Rotation paths and how fast each direction turns (deg/step)
Each turn is a multiple of 5 degrees from 10 to 175, or 0.
path 1
[-19 -11  -4  -8 -12   9 -11  -1 -24   2  -2  -7  -9   1  19 -61  -1  19
 -14  17  -8  12 -35 -19 -33  -4  20  -6   0 -11  10   7]
[-19  -3  23  -6 -14  27 -30   1 -22   0 -11   4  -6  10  34 -45 -13  -7
 -10  14  14  27 -24   3   5  10  10 -23  -7 -11  23  -2]
[-33 -17  28  14 -38  10  -7   4 -33   1 -15 -13  13   4  23 -24   9  -8
 -17  21  -4  23 -11  19   3   6  12  -9 -18  23  13  -3]
[-33  -3   2   1 -25  13  18   0 -15  26   1   0  -1  -9  20 -22  -4  10
 -23  52  -6   8 -24  -2  -9   6  24  10 -14  21  24   9]
[-23 -13  21 -16 -11  32 -19  -3 -11  30   6  -4 -20   2  10 -27  -5  -1
  -6  32 -38   6 -30 -19  -1  -3  21   0  -8  -5  21   6]
[-10  -8  23 -17  -2  25 -14  -1 -22  19   2 -13  11  12  19 -54  10  -1
  -6   4 -26  33 -21   5 -22 -16   4  -7 -10   5  11  14]
[-30  -6   9  -6  -1  -5  -7  18 -31  -3 -14  -8   5  -1  41 -52  -9  14
 -33  21  -2  20 -10   0  -6  -4  -2 -17  -6   0  15   8]
[-20 -16   6  13 -32   9 -15   0 -33  -7 -14  -9 -13  -1  22 -36   4   6
 -17  25   1   8 -27 -10  -5  25  30 -11  -9  -9  22 -11]
[-19   1  20  -3 -30  39  -3  -1 -22  23   2   2   4  16  21 -21  -5 -10
   4  36   8  29 -28   8   5  10  25  -5 -16  12  16 -10]
[-50 -17  24 -10 -23  10  -8   1 -17  21   5  -4   5   3  16 -16  -6  -3
 -16  36 -30  19 -21   6  -3 -18   2   5 -14  26   7  12]
[-20  -8   7  -5 -10   9  -7 -11  -8  16   1  -4  -6 -13  14 -45   7  14
 -22  28 -29   9 -29  -7 -29  -7  16   5  -3   7  29  30]
[ -3  -3  27  -9   4  31 -17  10 -17  19 -14  -5 -11   2  30 -56  -3   5
 -14  18 -16  13 -12 -12   3   2  20 -22   0 -14  24   4]
[-22 -24  20  -6 -21   9  -4  11 -38  10 -11 -24   9  11  27 -46   5  -7
 -20   2  -2  27 -14   5  -5   6  10 -16 -21   1  -2 -17]
[-33  -2 -10  -3 -21   1   1   2 -32   2   3  -6   4   7  30 -25  -7   4
 -27  43   8  27 -29   7  -5  18   5   4 -20   8  24  -3]
[-29  -3  14   5 -30  26 -25  -1 -26   1   1   3 -13   7  11 -14  -2   9
   1  51 -26   9 -28 -10   3   3  23   0  -2   6  26   1]
[-25  -9  30  -4 -23  37  -5  -4 -10  27  -1   5   6   7  10 -40   2   2
   6  20 -13  19 -27   2 -21 -23  23  -3  -1  18   5  14]
[-37 -16  25 -17  -2   6  -9   2  -6  25  -8  -2  -3 -12  32 -47 -14  -4
 -36  12 -11  15 -16   5  -6  -9  -3 -12 -11   6  17  21]
[ -6 -16  13   3 -12   4 -10  -2 -27   5 -12 -24  -8 -10  24 -44  18   3
 -32  17 -26  12 -16  -2  -7  22  15  -9 -17  -6  35   5]
[ -2   4   9  -5 -13  29   8  18 -38  17  -4 -14   4  18  29 -39   2   8
  -5  38  -4  24 -15  -7   5  11  27  -9 -13  -3  14 -19]
[-49 -19   6 -14 -27  12 -12   5 -34   8   7  -8   0  19  17 -23 -15   1
  -9  28 -10  21 -32  -8  -5  -7   8  -1 -16   6  -8 -14]
[-32  -3   3  -4 -23  12 -26 -19 -15  -3   7   7   0   2  17 -30   0   4
 -10  32  -8  26 -39   7 -26  -2   6   5  -7  13  29  24]
Speeds:
[ -2  -6   3  -9  -1   8  -3  -3   5  10   4   1  -2   5  -1  -2  -7 -10
   5 -11   8   2  -7  -2   1   0   2  -3  -4  -4  -9  -7] -> 100
[  0  -1   1  -1   0  -2 -11   4  -4   7  -4  -8   6 -11  -7  -2   3  -4
   0  12   8  11  -1  -6   2  -2   2   3   2  -5  -4   6] -> 0
[ 7 12 -7 -4  7  5 10  0  4  6  3  7  5  1  6 -5 -4  2  0  6 14  6 -1  4
 -3  1  0  1  1  2  6  4] -> 145
path 2
[ -9  22 -14 -15   0 -13 -10  35  -9   8 -33 -21  -2  -1  25  -7  -6  34
  13   7  11 -14   3  -2  23  17   3  10 -26 -10  11  18]
[ -8  40 -14  19  -7 -11   5  11  -9  25 -18 -14  -7  -1  22   2 -26  29
  21   2  14 -20   6   8   7  21  -4  17 -23 -19  13   7]
[ 10   6 -32  15   2  -3 -10  20   5  20 -20 -31  -1  -8  35  -1 -24  23
  17   2   7  -3  -2   3   4  17 -12  37  -8  -6  17   7]
[ -8  16 -28  -3  -7  -8 -10  29  -1   1 -44 -23 -12   0  30 -10  -3  26
  11  19  11 -13  -2   9  22   6 -13  16  -9  -7   1  15]
[-14  45 -23   6   3  -3   6  16   3  17 -36 -10 -21   5  23   1 -28  28
  17   6  11 -15  -3  -1  -5  15  -3  10 -19  -7  -4   5]
[  4  12 -22  -5   8  -9  -8  33  -4  26 -20 -22  -5  -6  23   0 -28  28
  25  -6   9  -6  -8 -10  -3  26  -1  26 -16  -3  18   4]
[ -6  18 -16  -2  -9 -17 -19  33 -17  13 -26 -23  -3  -7  27  -7  -3  27
  11   6  14 -18  13   7  23  13  -6  18 -18 -12  13  17]
[ -6  40 -23  25  -3   0   4   3   0  17 -25 -19  -6   3  31   2 -24  27
  10  10   7 -12   4  11  13  14  -5  18 -24 -16   5  12]
[  8   5 -31   9   0  -2   2  22  11  12 -31 -24  -7  -3  28  -5 -27  25
  30  10   7  -3 -16   2  -2  17 -16  31  -6  -6  16  -1]
[ -9  19 -30  -9  -6 -10 -21  38  -5  11 -40 -19 -18  -3  27  -8  -7  23
  12   6  13 -17   5   0   8   8 -10  16  -5  -1  -4  12]
[-11  44 -15  -1   8  -4   1  20  -2  18 -28 -16  -9   4  24   3 -26  33
  10   2   7 -10  -1  -6   6  18   8   6 -32  -8   2  13]
[  5  11 -15   5   0 -14   2  26  -6  21 -17 -20  -1  -7  19  -2 -26  31
  35   0  12 -12  -5   0   4  28  -6  28 -18 -14  26   3]
[ -3  16 -28  13 -12 -11 -23  26 -12  17 -22 -27  -6  -8  34  -5  -8  19
   7   4  12 -16  15  10  17  10 -14  30  -7  -8   7  14]
[ -7  34 -27  13   5   5   2   9  11   6 -38 -24  -7   6  35  -1 -20  28
   6  17   3  -5  -5   7  16   9  -4  17 -24 -10   1  15]
[ -1  16 -25  -2   1 -10   8  27   7  11 -36 -13 -17   0  18  -5 -26  27
  36   7  13 -12 -15   1  -6  21 -11  20  -7  -8  11  -3]
[ -7  21 -27  -8  -1 -12 -26  39 -12  24 -28 -20 -14  -8  27  -3 -15  22
   9  -6  13 -16  10  -8   1  15  -3  21 -11   3   1  12]
[ -6  32 -11  -1   6  -5  -4  19  -7  14 -25 -24   5   1  30   1 -17  34
   7   7   7  -8   1   0  23  17   9   8 -36 -13  11  19]
[ -1  18 -17  19  -9 -13   8  14  -4  17 -18 -17  -7  -3  20  -3 -23  28
  33   8  16 -17  -1  13   7  22 -13  26 -13 -22  20   1]
[  2  14 -37  14  -6  -3 -20  24   0  19 -29 -28 -11  -7  36  -3 -17  16
   9   3   7  -9   6   4   3   9 -15  34   0   1   3  11]
[ -7  26 -26  -8   6   0  -2  24   6   2 -45 -21  -9   6  31  -6 -13  31
   9  18   6  -7  -9   0  18   9  -1   9 -22  -4   1  17]
[-10  33 -16  -1  -1 -14   6  24  -4  20 -30  -7 -18   0  15  -2 -27  28
  33   1  16 -19  -6  -1  -5  22  -4  13 -14 -12   8  -1]
Speeds:
[  4  -4  -5  16  -5   3   2 -10   4  -4   2  -5   4  -1   6   0   2  -2
  -2   7  -1   1   2  11   7  -4  -8   8   5  -5   3   1] -> 70
[  1 -10  -4  -7  -2  -1 -16  10  -4  -1  -2  -6   2  -4   5  -3  10  -3
  -8  -2  -1   1   6  -2   5  -4  -2   4   5   6  -2   5] -> 115
[ 7 -3 -2 -1 11  9  0 -3  7  1  2 -7  8  1  7  3 -6  2 -6 -1 -7 11 -6 -7
  0  2  7  1 -8  5  3  3] -> 130
